rotation steps, each row followed by its count of steps:
The counts run from 0 to 564.
[126  85 135 144 113 102 179 149 147 139 118 162 157 180 128 148 147 152
 135  79 105 119 136 145 115  96 123 102 135 141 115  94 123  86 152 154
 144 149 145  98 120 168 143 144 133 172  97 180 101  91 127 156 104 109
 179 121]  504
[131 139  98 132 138 139 127 165 161 170 144 153 150 197 132 100 143 162
 161  93 116  98 177 163 111  99  88 121 122 138 147 113 126 121 107 145
 168 169 130 102 130 134 112 108  96 162  87 179 106 118 149 166 111  88
 145 127]  216
[168 122 162 105 101 181 133 123 180 134 152 151 151 175 128  89 116 165
 161 102  99 114 172 140 123 138 106 115 138 150 142 125 146  90 126 152
 132 182 156 100 158 112 122 120  93 170  78 157  94 141 156 153 106 111
 129 131]  549
[173 130 163 118 118 167 144 141 167 169 138 161 144 166 128  67 109 128
 145 113 115 129 172  97 102 123 131  96 124 174 154 132 140 102 115 151
 132 160 130 102 133 130 144 106 130 116  57 126 118 144 159 172 110 105
  81 133]  32
[130 117 150 109  61 179 134 112 139 146 141 137 139 130 124 117 103 131
 120  78 107 165 133  99  77 141  98  91 103 152 142 104 132  73 139 131
 110 118  91  92 100  99  88 106 134 112  62 136 131 147 156 139 130 145
 136  82]  99
[156 132 164 176 136 122 173 118 133 134 108 209 136 176 134 122 128 129
 138 135 113 140 174  98 113 108 150 159 119 151 117 126 156  72 136 160
 128 181 127 120 105 120 126 137 143 137  72 135 101 154 146 133 121 122
 145 130]  6
[117 156 120 160 133 166 118 144 181 130 146 183 138 142 158 126 120 145
 163 109  98 123 202 121 109 109 112 106 130 135 118 114 180 134 118 141
 146 164 105  93 104 134 105  84 101 173  85 150  87 124 133 133 109 119
 158 124]  197
[140 123 159  93  87 112 147 127 105 173 128 140 134 171 111 103 129 133
 107  57 119 148 147 117 116 104  72 129  96 177 163 121 113  78 111 128
 128 136 104 121  92 122 133 111 143 138  54 150 130 108 159 157 147 144
 107 110]  69
[131 106 151 107  69 179 151 116 123 125 142 130 145 140 106 120 105 140
 127  69 108 163 133 117  78 129 102  96 102 145 152 102 120  67 138 127
 121 121 107  95 113  97  78 108 120 110  67 138 138 156 147 153 130 132
 147  93]  98
[108 134 119 139 106 100 152 172 134 134 142 156 163 147 155 138 120 139
 139  97 132 154 167  94 113 104 103 106 120 139 132  83 152 101 165 134
 119 112  94 113  82 167 122 131 142 158  84 172 134  84 111 100 127 106
 154  71]  152
[165 153 146 102 132 157 141 146 150 162 148 157 136 148 124  73 105 143
 138 100 104 127 174 102 112 114 120  91 118 166 153 142 144  95 104 128
 119 153 125 101 131 139 129  84 128 131  72 145 112 124 149 185 113 117
  70 135]  40
[167 138 170  98 108 152 128 139 180 149 154 136 167 185 127  82 109 163
 145 108 120 123 189 140 133 139  85 123 138 153 145 126 153 110 108 142
 121 162 145 121 152 112 137 118 101 160  78 163  97 121 152 151 110 106
 114 129]  557
[143 170 182 133 117 142 136 138 136 107 152 175 156 151 126 113 117 139
 140 119 129 183 174  50  98 106 143 117 122 165 149 101 143  94 131 126
 123 161 107 124  61 109 113 100 128 144  63 136 113 136 144 134 126 127
 130 127]  359
[106 128 128 169 102 104 155 156 131 113 125 175 142 129 135 159 135 136
 159 102 118 135 165 113 112  95 130 125 130 144 121  83 153  85 177 149
 128 128  93  94 104 152 116 140 137 173  79 157 132 101 116 100 137 109
 165  72]  161
[182 145 150 132 117 149 151 122 165 164 133 189 141 151 150  84 121 136
 142 121 117 140 144  90  95 131 141 135 120 156 130 128 153  74 126 152
 129 184 127 114 110 127 105 102 136 128  53 135 103 167 163 141 109 119
 106 131]  18
[118  90 129 166 120 107 177 145 141 148 113 170 166 182 125 140 124 146
 150  85 107 100 189 135 127 100 107 107 125 128 116 100 155 103 140 151
 120 119 135 104 121 170 169 140 156 166 105 175 107  85 115 142 105 118
 162 109]  495
[135 105 154 152 128 148 175 115 144 124  96 165 116 159 107 144 116 133
  98 109  78 144 188 138 108  93  59 139 107 153 113 145 168  97 145 150
 123 147 113 101 156 112 132 147 130 123  95 160  84 118 138 180 109 137
 161 132]  258
[116 119 108 161 119 118 161 164 165 171 133 157 164 148 145 129 116 158
 137  88 104 107 170 125 100 112 123  72 122 130 103 111 163 116 130 128
 115 111 110  89 112 157 127 113 159 183 109 181 114  78 122 145  76 124
 137  88]  485
[134 108 174 109  88 107 167 125  89 163 125 143 138 179  81 108 136 126
 109  84 121 165 151 119 105 104  89 145 102 156 158  99 105  65 127 133
 125 139 111 122 116 104 127 133 150 133  64 150 136 114 146 158 152 137
 128 110]  75
[155 148 158  95 125 135 147 155 139 171 149 142 149 151 107  68 111 152
 138  89 113 131 166 111 108 106 113  98 117 160 157 135 131  92  97 119
 113 148 132 110 134 112 118  86 136 157  75 161 121 113 142 183 109 131
  72 140]  47
[117 116 135 145 123 169 126 133 173 160 148 152 183 187 137 107 149 135
 162 108 123 114 201 133 102 119  96 115 140 139 150  96 145 136 123 166
 153 154 133  95 134 132 139 113  89 152  80 142  97 124 136 135 103  90
 159 147]  201
[137 112 166  91  94 114 162 127 105 160 128 139 146 174 100 106 127 126
 107  80 125 168 145 106 100 107  66 141 103 156 161 106 117  71 123 130
 116 134 104 131 101 105 120 119 144 123  63 149 124 111 146 158 152 145
 128 120]  76
[110 125 136 171 126 170 145 135 139 102 135 177 163 137 129 140 130 133
 179 114 109 126 207 120 102 103 102 127 144 122 124  96 183 103 155 160
 133 156 121  88 129 136 102 113 107 165  77 144  97 132 107 116 128 115
 174 142]  184
[115  90 126 156 127 105 184 153 134 148 117 160 175 182 119 140 131 152
 142  80 118 113 168 141 119  96 105 103 133 126 125  94 140  95 140 150
 125 125 147 103 130 171 152 140 150 168 108 185 102  96 105 150 104 108
 170 130]  496
[169 127 155 141 119 170 149 123 130 149 128 175 131 161  97  89 114 143
 169 103 105 115 177 126 107 111 153 108 119 155 160 138 131  74 120 154
 129 175 139 100 151 122 130 107 128 128  68 129 121 167 153 176 126 104
  99 125]  30
[103 129 116 170 118 101 153 161 106 121 129 170 154 144 118 150 125 154
 172  93 130 135 173 122 113  93 116 123 126 126 128  84 144  82 159 132
 123 128 106 106 102 148 111 130 139 178  87 185 134  98 102  98 140 112
 167  70]  154
[125 145 115 143 121 172 119 143 179 132 152 169 156 152 170 114 128 142
 159 100 113 123 193 120 108 124  88 102 138 135 127 113 179 129 122 141
 147 157 115 100  98 139 104  81  99 172  76 150  84 124 135 132 106 118
 151 144]  196
[142 133 166 126 121 134 145 133 100 154 121 159 118 174  81  98 102 135
 154  90 110 120 210 125 135  85 119 117 106 166 158 141 135 102 108 136
 115 137 115 108 136 124 170 113 144 141  79 148 123 111 141 179 146 132
  82 115]  51
[ 83 106 132 159 110 137 162 131  83 145 114 149 148 157  90 144 149 113
 136  74 123 151 169 138  68  81  91 141  98 131 143 100 138  99 121 137
 145 125  92 106 112  89  87 111 126 152  77 152 135 121 134 140 140 130
 168 121]  429
[ 97  90 133 147  86 148 160 122 122 178 123 145 175 172 126 133 147 104
 121  84 129 156 148 126  66 114  72 131 103 130 144  81 137 105 131 151
 139 117  97 109 101  96  98 115 122 118  66 142 133 132 145 127 125 115
 177 116]  438
[175 128 154 141 113 112 177 138 128 137 117 151 161 176  81 113  98 168
 151 115 127 121 156 126 113 115 136 107 103 143 149 134 112  57 146 137
  96 137 143 121 151 134 134 151 155 131  97 190 136 138 138 155 101 102
 115  65]  311
[145 149 100 135 137  94 147 170 151 159 132 179 107 159 141 105 121 162
 126 116  98 127 185 154 114  94  59 162 113 131 109 127 165 102 132 132
 134 160 100 102 144 121 106 120 133 150  91 182  97  87 141 155 126 121
 116 102]  234
[121 135 117 133 133 149 125 161 180 161 150 147 156 184 132  95 146 151
 155 109 115 117 181 148  98 104  92 105 131 141 138 101 135 139 108 146
 167 158 134  96 122 143 128 103  82 156  80 165 101 112 145 160 102  91
 156 133]  209
[135 122 161 102  89 128 167 144 121 145 145 137 139 153 105 116 118 124
  98  92 114 191 132  93  75 111  87 119 103 155 145  93 120  78 144 122
 120 130  99 113  98 105  93 110 143 112  68 138 122 114 147 163 142 140
 130 113]  84
[140 168 136 131 109 153 108 147 124 140 161 176 140 147 130  83 100 132
 180 119 133 130 209  94 114 120 119 121 108 147 166 117 156 104 128 133
 123 140  93 114 103 121 114  89 124 128  61 128 142 135 146 122 149 113
  85  76]  382
[172 147 148 157 130 111 173 155 136 123 121 167 133 171 102 121  79 164
 139 132 114 136 187  98 120 105 139 105 100 141 128 134 138  78 145 122
  99 125 124 119 126 139 143 152 164 111 108 180 122 116 131 163  95 117
 118  63]  309
[161  89 156 157  97 134 167 117 160 118 131 196 139 180 128 132 126 145
 157 119  93 129 177 129 118 121 117 149 141 140 115  89 148  80 162 166
 136 167 140  97 128 140 143 151 120 151  84 141  82 130 143 128 133 104
 180 127]  525
[127 111  97 151  81 172 139 126 168 183 139 148 157 141 161 111 114 140
 139  87 106 113 151 130  87 145 103  85 107 116 121 113 159 106 133 141
 123 110  93  85 109 137  89 100 137 123  88 151 132 137 155 126  93 117
 140  80]  462
[140 144 157 124 110 160 137 141 114 118 165 159 170 179  99  93 116 138
 175 113 143 149 170  95  94 108 124 122 114 141 187  92 113  90 130 145
 140 156 126 132 106 121 112  92 105 112  60 137 132 163 142 143 141  95
 120 124]  371
[152 124 162 118 109 143 164 109 174 168 107 151 145 146 143 120 125 138
  77 112  96 139 144 130  94 134  65 138 110 154 105 137 166  86 130 140
 112 157 113 110 135  87  95 131 138 152  84 164  85 130 157 154  83 148
 151 130]  262
[120 146 131  98 106 150 119 168 129 158 158 139 145 138 123  82 114 119
 150  92 130 131 185 113 104  98  89 104 108 176 175 118 141 120 141 144
 128 117  86 105 123 135 133  88 109 134  49 142 145 101 136 141 127 107
  81  95]  395
[167 156 162 135 132 148 143 159 156 157 157 183 127 151 122  74  97 141
 147 138  98 144 202  86 103 113 148  99 119 163 132 132 166 105 115 126
 111 152 113 104 128 121 125 105 143 134  81 133 104 122 140 179 109 124
  75 127]  34
[147 122 155 133 117 138 161 102 169 158 104 160 138 147 138 126 111 137
  81 108  89 148 171 121 108 128  62 148 105 143  97 140 183  94 125 138
 107 144 108 112 127  92 110 124 144 143  89 161  79 129 153 151  91 162
 144 126]  263
[115 103 158 159  75 196 141 121 118 121 135 129 153 148  82 135  95 136
 163  79 108 141 174 126  86 122 131  76 104 138 150 109 131  91 133 135
 110 109 111  85 131  98 116 120 129 120  96 135 146 149 144 142 123 124
 151  71]  111
[134 148  94 140 138 107 136 167 154 158 135 182 105 182 144 108 122 154
 143 117 101 118 209 153 126  91  73 146 106 143 118 131 162 124 129 135
 147 152 101 101 129 140 131 120 121 139  92 172 102  84 143 158 127 115
 127  94]  227
[168 131 150 162 139 162 161 137 138 128 136 191 126 172  99  99 112 131
 169 118 102 138 176 108 103  98 157 114 123 152 146 124 142  79 131 151
 142 175 130  99 136 134 128 121 120 103  75 125 105 163 140 183 121  98
 117 133]  22
[104 137 154 161  91 159 140 134 115 146 140 140 168 146  99 127  99 146
 165  99 113 120 205 108 102 124 135  79 105 125 141 102 157 107 122 117
  93 103 102 101 106 101 122 112 142 156 112 157 140 111 131 113 116 137
 146  49]  124
[127  95 168 119  78 129 164 118  96 143 133 143 131 171  82 126 125 117
 114  76 118 172 153 118  99  95  88 136  99 162 157  98 109  76 142 140
 130 123 100 112 116 117 130 139 140 103  65 132 135 123 148 159 161 134
 140 101]  82
